In the rows, 128 means zero.
One turn moves each row of this set onto another row. After a few examples, where does it send each row asked below?
Z: [106 148 109  77 134 126 113 161  95 125 129 141 157 137 143 115 122 127
 111 161 115 126 116 166 133 146 159 175 137 122 125 159]
A: [ 74 139 125 132 104 106 160 112 126 120 124 116 126 135 100 128  86 140
 128 133 168 132 128 122  91 112 132 163 155  90 102 111]
C: [137 123 131 108 116 153 136 120 150 148 113 123 161  54 125 121 167 157
 114 143 113  86 137 135  96 105 115 131 127 134 122 150]
R: [ 81 130 144 103 104 107 163 100 118 131 131 127 109 157 143 138  89 156
 121 118 158 126  94 121 110 113 145 140 155  80 119 154]
F: [116 113 157 153 124 133 101  96 138 136 143 114 123 162 152 125 118 126
 146 111 147 164 117 116 167 120 126  90 171 136 139 106]
J: [141 128 130 104 106 147 120 135 132 148 108 137 147  63 124 106 162 163
 158 119 103  99 144 122  95 103 102 139 130 141 130 156]
G: [ 73 125 145 122 107  88 160 107 107 114 144 146 100 147 120 134  76 135
 133 123 128 143 119 146 106 126 124 158 136  88 108 126]
T: [153 122 148 129 123  92 117 114 109 137 123  98  84 126  79 112 115 126
 139 123 110  96 122 119 153 122 174 150 124 143 138 138]
Y: [114 108 133 142 101 160  90 104 100 135 142 151 131 132 120 104 110 102
 141 102 132 176 116 126 154 107 138  86 165 132 146 123]
X: [154 125 179 105 108 118 116 146 118 131 136  85  67 146 102 109 116 142
 131 112 136  95 121 134 148 105 142 139 140 137 147 141]
P: [130 143  85 100 158 147 142 154 122 118 137 131 166 123 149 139 132 101
 149 151 119 121 120 125 112 142 157 169 132  90 122 143]
D: [158 125 173 121 137 114 118 139 153 135 122 135  75 147  70 134 122 135
 145 120 107  96 137 123 131 127 164 137 120 128 149 149]
Q: [101 135  88  95 148 167 121 152 135 145 138 125 166 120 157 132 128 108
 135 171  94 129 116 142 117 131 150 158 141  93 109 137]
B: [129 122 127 174 120 134  90  88  98 136 144 150 109 131 115 140 124 138
 140 113 144 162 126 122 145 124 118  91 167 121 144 103]
H: [131 140 142 140 111 131  98 128 127 163 107 116 156  85 140 109 156 164
 123 131 129  73 149 128 103 118 135 118 123 166 131 110]
M: [157 127 100 156 105 170 139 150 154 117 120 144 140 150 139 107 128 119
  98 129  99 157 126 114 120 120  87 125 102 133  94 107]
U: [141 109 110 151 129 192 128 166 154 118 113 144 117 137 141 129 151 128
  88 134  93 149 116 130 111 123 103 116 109 142  95 117]
N: [126 145 130 162 131 149 108 133 138 129 125 156 124 168 150 134 130 127
  80 132 113 152 114 122  86 145  87 104 116 127  93 142]

Y turns into A
N turns into Z
Now these:
J turns into M
G turns into T
U turns into Q
R turns into X

